One turn moves each row of this set onto another row. After a few examples, where does it send each row asked below?
Meti: [ 19.0  22.3 -12.5 -24.5  -0.1  39.0 -12.4  -7.5 -18.7  46.1   4.5  12.7
 -16.2  21.7 -25.0 -27.5  -2.2  16.4  10.1  21.2   6.7  31.1   9.9 -15.8]
bom: [ -4.4  10.9  -2.1 -33.7  -6.5  35.5   8.2   3.8  -0.8  40.5  12.9  11.5
 -20.2  22.7  -7.5 -29.6   2.6  25.8 -21.0   4.1   6.9  29.5   6.6  -5.0]
nak: [ 15.3 -15.7 -25.5  17.1  -0.1   6.7  -2.8 -23.6  -8.7  31.6 -37.0  11.7
   6.7  17.6   0.6  -8.7 -32.2 -48.9  -5.3   6.6  -3.3  30.4   1.3  13.0]
Nefe: [  2.4  19.4 -27.7  -2.6  22.4  47.8 -32.8 -20.0   3.1 -10.5  37.2 -11.1
 -23.2  18.7  14.4 -20.9 -12.7 -10.7  -7.6  55.4 -17.4 -16.6   8.4   0.2]
gipu: [ -7.5   9.4 -28.4  -4.6  26.8  27.7   6.1  -7.0  31.0  36.4  -4.2  35.8
  -4.0  39.5 -14.9 -17.8  -5.0   9.0  -1.3  34.6  35.7  16.3   5.9  -4.9]
kopi: [-15.7  33.7 -14.6  14.7  18.5  38.2 -20.4 -17.8  31.4 -22.4  16.6 -18.1
 -41.3  37.6  -5.8 -20.0 -39.9 -13.3 -36.4   6.2  -5.0 -14.7  30.1 -14.2]
mogus: [  7.3  39.5   4.5  19.7  25.7  16.3  22.3 -33.1  62.7  23.5   5.5  20.3
  -9.2  38.5  10.6   0.4 -33.1  -3.9 -14.9  17.2  15.8   6.0  -1.3  -5.2]
dun: [-38.4   9.8   0.7  -7.0 -29.7   3.0   5.8 -39.6  14.4 -26.9   4.7  -7.6
  -2.6  -3.9 -30.7  16.4 -16.7 -11.7 -49.7  26.7   6.9  11.9   6.3  -6.6]
tuzok: [ 19.3  22.1  13.0  11.1   8.2  40.6 -23.6 -27.1 -12.2  43.4   3.8 -14.9
 -29.3  19.1 -20.1   7.2 -27.3  -4.7  -8.9 -12.6  14.8  26.3  44.3 -13.7]
rik: [ -8.7  27.6  -8.2  -8.9 -22.9   1.5 -18.1 -24.8  -2.6 -34.8  13.6   4.5
  -2.5  -7.4 -12.5  23.8 -34.4  -2.0 -23.1  52.0 -27.9   4.7   3.4  -9.7]
zese: [  7.1   6.8 -13.2   3.3  -3.3  30.4 -29.1 -30.8  -9.6  -3.0  18.1  -5.0
  -4.1 -21.7  -7.6   5.2  -0.2 -18.4   3.4  63.5 -14.2 -11.6 -18.6  -5.7]
Zerag: [-22.5   3.3  -2.1  17.2  15.2  14.6  25.5 -32.3  20.3 -12.5  -8.4  33.6
  -7.2  55.7  20.6  15.0 -19.3  -2.5  -5.5   6.1 -14.5   4.2  -7.4  24.8]
ker: [  1.6  24.4 -10.3  20.8  28.6  15.8   6.0 -46.4  10.6  -5.3 -14.1  39.4
  -6.9  46.5   3.1  19.6 -36.6  -9.5  33.0  31.5 -14.8  10.4   9.9  -9.4]
bal: [ -7.6   2.8  -8.8   5.3  12.8  -1.0  23.0 -27.7  21.9 -12.8  -2.3  31.1
 -17.6  54.1  21.4   7.4 -24.7  -0.4  -3.3  -0.2 -15.9   9.6  -3.6  32.7]
Dodal: [ -4.6  13.5  16.5  -7.1 -34.2  16.4  12.1 -48.5 -44.7  23.4 -14.9   8.2
 -29.8  28.7 -10.0   6.2 -21.6  -8.9  -6.3  -9.2 -18.3  20.8  24.4 -10.6]
lazaz: [ 12.2   7.7  19.6   5.7 -26.2  24.3 -15.5  -7.1 -11.4  49.2  19.2   0.7
 -25.7  18.6  16.7  -5.5 -31.2   0.7 -32.9 -15.9  -5.5   6.6  21.5   3.8]
Bidum: [ 12.5  39.9 -25.5  21.0  -6.3  32.4 -35.7 -16.3  -4.8 -16.4   9.1 -11.7
 -38.2  42.3  -1.6 -19.7 -38.9 -21.8 -23.0  24.3 -18.3 -29.5  14.5   2.5]
sutil: [-15.3  26.0 -17.9 -13.2 -27.2  20.2   7.6 -50.7   1.8  25.6  13.5  -7.4
 -32.7  12.0  -7.1 -31.6 -14.1 -32.5 -38.2  54.5  17.0 -21.1  19.2 -28.9]
zelu: [-18.9  11.1  -5.7 -15.2 -23.7   5.2   3.0 -28.6   0.1  10.6   6.9   3.0
 -22.7 -24.5   0.3  12.5 -13.5 -13.8 -38.5  63.4  -6.6 -20.5  -2.7 -20.9]
pesas: [ -4.5  38.7  -9.0  10.5 -43.2  25.0   8.5 -29.9  20.8  -7.5  20.4  -7.6
 -28.9  30.5   5.3 -36.5 -35.9 -38.2 -37.2  12.2   5.8 -21.3  16.4 -15.2]
rov: [-29.2  -3.8  -5.7  14.4  10.2  22.1 -34.2 -36.0  20.4 -34.5  14.3 -12.1
   7.7   0.9 -38.9   7.9 -13.0  -3.7 -22.1  24.4  -6.1  14.3  -8.2   2.3]
Rad: [ 19.3   8.8  -7.1  -7.9   8.8  -0.5   5.2 -14.0   6.5  23.8 -19.8  12.1
  -7.1   8.1  20.9 -16.8 -45.7 -19.7 -12.7   5.8 -48.2  33.6 -13.7  -6.4]
bos: [-28.8   7.2   0.9 -16.1  13.4  35.2   9.4 -26.4  24.1 -19.0  20.4 -18.9
 -16.6 -22.4  -3.8  16.9   5.3  -5.1 -32.3  39.0   2.4   5.6   2.9  -9.8]
birak: [-23.3 -14.9  25.0  11.0  -8.6  23.1  -7.6 -53.1  -5.8  33.6   3.5  13.4
 -18.1  22.6 -16.4 -20.4 -26.2  -6.9   3.0 -24.8 -12.9  24.6  17.7 -29.0]
ven: [-10.5   6.0 -10.0  16.7 -27.7   3.4 -37.2 -49.7  -0.1  -7.6   7.8   5.3
  10.9  -8.2 -42.7  -0.7 -28.0 -24.0  -7.7  47.5  -2.7   2.8  -6.2 -20.9]
Peti: [-12.6  25.5 -22.7 -15.5  28.5  51.6  -9.3 -17.7  11.4 -22.1  31.4 -23.0
 -31.9  20.9  12.9  -8.6  -5.0  -4.2 -27.2  44.5  -7.9  -6.9  20.2   5.0]
regav: [ 12.1   9.1 -11.6  -3.0  38.5  20.6   7.9 -29.6   6.2  11.0 -39.2 -13.7
  -9.9  18.7 -14.5  -4.5 -22.9 -22.3 -12.5  -8.0 -21.3  53.1  -1.3   5.1]
rini: [-16.6 -18.0  15.1   2.6  -7.6   4.7  -1.9 -51.9   6.1  32.2   5.6  13.9
 -25.7  25.1 -17.9 -24.4 -29.9  -9.1   0.9 -30.8  -3.0  28.8  23.8 -20.0]
bamep: [  6.9  25.0 -32.5 -16.7  -2.7  16.9  17.7   2.2   3.5  33.7 -10.7  39.2
  -9.2  41.2   0.4  -5.8  -7.1   8.2  -8.8  48.2  22.3   6.4   2.8   9.1]
Bazo: [ -5.0   0.2 -13.8  -7.1  10.6   2.3  28.8 -19.3  19.2  22.7 -30.2  11.5
  -6.1   7.2  10.8   4.5 -45.5 -37.9 -22.6   2.3   0.9  44.4  29.9 -15.3]
zafor: [-21.2   8.9 -19.7   2.6 -12.1  31.8  -4.8 -57.6   5.5  25.4  10.4 -18.0
 -26.1  19.7 -24.9 -39.8   0.9 -36.0 -35.2  41.2  28.5 -18.2   9.2 -15.6]
Nufi: [  4.7  38.3 -17.6  26.5 -16.2  41.4 -11.1 -48.0  14.8  -8.2   7.3 -21.1
 -25.2  35.2 -29.5 -35.0 -25.2 -46.1 -12.6  12.3  22.8  -9.7  22.0 -18.2]
vuko: [ 35.1  46.7  -9.9  27.3   5.0  17.4  11.2 -35.4  16.1  22.6 -13.6  14.6
  -7.9  50.6   2.1   9.2 -18.3 -14.9  -5.6  30.5  11.5  -4.9 -16.5  26.3]
Rezes: [-25.4  -8.7 -11.1  10.2  15.0  29.6 -20.6 -48.1   8.2   9.5  -2.7 -17.1
 -13.6 -14.7 -40.2   4.5   8.8 -20.8 -22.2  45.2  19.6  -6.9  -7.1 -13.0]
Fop: [  9.8   9.9   4.2  -9.9 -34.4  -1.4   8.6 -48.9 -39.5  24.2 -13.1  11.0
 -35.0  31.2 -14.5  -0.9 -25.7 -13.6   0.9 -10.2 -10.9  23.0  26.4  -1.8]
dezom: [ 12.8  19.3 -17.1  13.5  35.4   4.8   0.6 -45.6  16.6  -6.7  -8.0  33.1
 -15.9  45.9  -3.8  10.4 -37.0  -7.7  36.7  19.2 -11.5  19.6  13.8  -0.1]

Bidum -> pesas
rini -> dezom
Now find these:
zese -> zelu
Bazo -> regav
birak -> ker
zafor -> Nefe
Meti -> bamep
rov -> ven
mogus -> tuzok

